Each path is a new rotation, seen through one point. The rows after it are directions, each followed by how far the rotation turns it, in degrees per step (0 if it stays put).
Each turn is a multiple of 5 degrees from 10 to 175, or 0.
Each row of a path follows its step; steps can be skipped.
Rotation 1:
step 6: 17, 0, -19, 1, 0, 18, 12, 23, -7, -23, -2, -1, 8, 16, 6, -1, 6, 6, 7, -9, 9, -8, 0, -9, -2, 11, 14, 8, -11, 8, 2, 9, -1, -15, 5, 4, 3, 15, -26, -17, -5, -1, -13, 18, -15, -5, -4, 12, -16, -5, -7, 8, 14, 1, -4, -16, -8, 3, -9, -31, 10, -13, -2, 2, 18
step 7: 0, 14, -10, -4, 14, 18, 0, 6, 12, 15, -4, -4, 6, -6, -14, -7, -28, -31, 3, -3, 19, 17, -5, 3, -2, 11, -9, -11, 15, 18, 0, 1, -3, -1, -2, 3, 2, -4, 14, -19, 13, -14, -10, 12, -9, 3, 7, 20, 2, -5, -19, -3, 8, 4, 0, -8, -12, 14, -17, -9, -2, 1, -23, 9, -8
step 10: -8, -7, 11, 4, 0, -10, 19, -2, -5, -16, 3, -7, 5, 13, -18, -6, -11, 17, 3, -4, -9, -5, -10, 3, 13, 4, -10, -6, 12, 5, 5, -24, -4, -21, -9, 3, -25, -5, -5, -28, -15, 7, 15, 14, 14, -10, 8, 5, -21, -13, 5, 12, 8, 2, -4, 16, -12, -8, 6, 0, -10, 4, 12, 19, 10
step 21: -18, 8, 7, -2, -9, -29, 4, 8, 14, -21, -9, 12, -11, 0, -4, 3, -3, 11, -2, -1, -20, 0, 6, -13, -3, -1, -5, -6, 10, -15, 13, 3, 3, -11, -12, -12, -5, 32, -20, -22, -13, -2, 1, 9, -3, 5, -2, 3, -3, 1, 10, 10, 22, 17, -2, -19, 7, -14, -5, -12, -11, 4, 15, 1, 3
step 24: -24, 4, 3, 4, -3, 2, -5, 6, -5, 14, 11, 3, 5, -7, 4, 5, -8, 5, -20, -3, -5, -11, 9, 1, -5, -3, 3, 6, 13, -10, -10, 12, 10, 14, 5, -4, 13, -6, 5, 13, -3, -1, -12, 15, 6, -13, -6, 22, -29, -3, -12, 9, 12, 7, 16, -2, 14, 16, -13, 14, 17, -28, -23, -14, 9
step 25: -18, -7, 3, 4, 4, -8, 6, -10, 14, 6, 2, 13, 31, 3, -15, 9, -18, 2, 14, 16, -5, 1, -20, 5, -14, -9, -9, -13, -10, -11, 11, -8, 2, -7, 8, -5, -5, 3, -29, 8, 10, 15, -4, 8, -17, -4, -13, 22, -17, 1, 12, 8, 3, -5, 0, 4, -2, 15, 6, 20, -3, 4, -9, 17, -1
step 34: 16, 14, -3, 4, 8, -5, 6, 24, 14, 2, -17, -7, -17, -10, -7, -14, -10, -14, -8, 1, 5, -3, 2, 11, -18, -11, -7, 11, 24, 13, 26, 14, -5, -12, 22, -3, -4, 0, -3, -5, -2, -15, -12, 9, -1, 4, 12, -1, 0, 3, 5, -18, -8, 15, 11, -13, -5, 13, -22, -5, -11, -15, -8, -2, -7
step 35: -8, -11, -7, -7, -4, -1, 0, 3, -10, -1, -8, -2, -2, 0, -11, 1, 0, 2, -7, -1, 8, -2, -16, 25, 0, 1, -9, 8, -5, 6, 0, -9, 3, 17, 10, 5, -7, -8, -8, 3, -16, -21, 22, 17, 19, -4, -14, 3, -19, 1, -11, 13, -8, -7, 17, 7, 0, 19, -5, -25, 3, -28, -31, 9, 5
step 37: -18, -1, 5, 8, -1, 2, 12, 1, -10, 11, 9, -3, -9, 8, -4, 12, -18, 3, 6, 8, -12, 4, -6, 15, 6, 12, -12, 1, -18, -11, -10, -16, -26, -10, 7, -12, 1, -9, 6, -28, 0, -8, -6, 8, 9, -12, 23, 0, -30, -6, -13, 4, 7, 12, -10, -9, 12, 3, 0, 4, -9, 13, -12, 24, 2
Directions:
1, 4, 1, -2, -2, 5, -3, 2, -2, 2, 3, 3, 1, 9, -1, 0, -1, -2, 3, 0, 1, -4, 2, 1, 0, 0, -2, 7, 3, -1, -4, 1, 2, 1, 2, 1, -5, -1, 0, 2, -6, -2, -7, -2, -3, 0, -2, -4, -4, 2, 1, 5, -2, 2, -2, 6, -2, 1, 0, -2, 4, -3, -3, 2, 0	60
-4, 7, 2, -2, -2, -2, 2, 7, 1, 7, 1, -5, -1, -3, 5, -1, 0, -3, 0, -1, 1, -5, 1, 1, -2, 0, 2, -5, -1, 2, 5, -1, -1, 1, -3, 2, -4, 0, -2, 0, -2, 6, 0, 3, -6, 0, 0, -4, 4, 5, -2, 2, -2, 4, 1, -1, 0, 2, 1, 0, 2, 3, 0, -3, 3	170
5, 1, -5, 4, 4, -3, -1, 0, 0, -2, -1, -1, -3, 3, -1, 0, -6, -5, -5, 0, -1, -1, 3, 2, 1, -2, 0, 5, -3, -4, 1, -3, -1, 3, -6, -3, -1, 5, -1, -5, 3, -1, 0, 1, -1, 2, -1, 1, -1, 4, -1, 0, -4, 0, 5, -2, 0, -2, 1, -7, -1, 2, -5, -2, 3	25
-6, 1, 2, 4, 0, 0, 2, 1, -1, -3, -4, 0, -4, 5, 2, 2, 0, 2, -3, -2, -6, -2, -1, -6, 0, 5, -4, 4, -2, 1, -2, -6, -1, -2, 1, 1, -1, -3, -3, 1, 0, 1, -2, -1, -2, 2, 0, -3, 3, -2, 3, -5, 2, 4, -2, 5, -1, -6, -2, -3, -4, 4, 2, 0, 1	65
3, 0, 6, 1, -1, -2, -3, 0, 0, 5, 5, 2, 1, -1, 1, 1, 4, -4, 0, 1, -1, -5, 2, -2, -4, 0, -2, 1, 1, 0, -2, 3, 3, -3, 1, 4, 4, -3, 2, -5, 4, 2, 4, -4, 2, 0, -1, 0, 1, 3, -4, -2, 6, 3, 3, -1, -4, -4, 2, -2, -5, -3, -7, 3, 0	170
0, -1, -1, 2, 3, 5, 0, -5, 0, -3, 1, -2, 4, -3, -1, 1, -2, -2, 3, -1, -2, -4, -4, 1, -3, -3, 1, -2, 0, 2, 3, 5, 0, 1, -3, 1, 3, 1, -5, -1, -3, 5, -3, -2, -4, -2, -1, -2, 2, -3, -4, -4, -4, -7, -4, 5, -3, -3, -2, -3, -1, 3, -3, 1, -5	135
-1, -6, 2, 3, 0, 2, -2, 0, -2, -1, -3, -3, 0, 1, 0, -3, -2, 3, -7, -3, 1, -4, 0, 8, -1, 1, -3, -1, 4, -2, 2, 1, 2, 1, 4, 0, -1, 2, 0, 4, -1, 2, -2, 3, 1, 5, -4, 2, 4, 4, -3, -4, -2, 1, 2, 1, -3, -1, 3, 8, 1, -3, 1, 5, 3	70
0, -6, 3, 1, 1, 0, 4, -1, -2, 2, 2, -6, 2, -2, 1, 4, -2, 1, -3, 2, -3, 1, -3, 1, -1, -3, 5, 2, -1, 1, -5, 1, -2, -1, -1, -1, -3, -1, 7, 1, 1, 5, -5, -1, 2, -2, -3, -4, -7, -1, 0, 3, -2, 0, 5, 3, 0, -2, -1, 1, -4, 0, 4, -1, 6	55
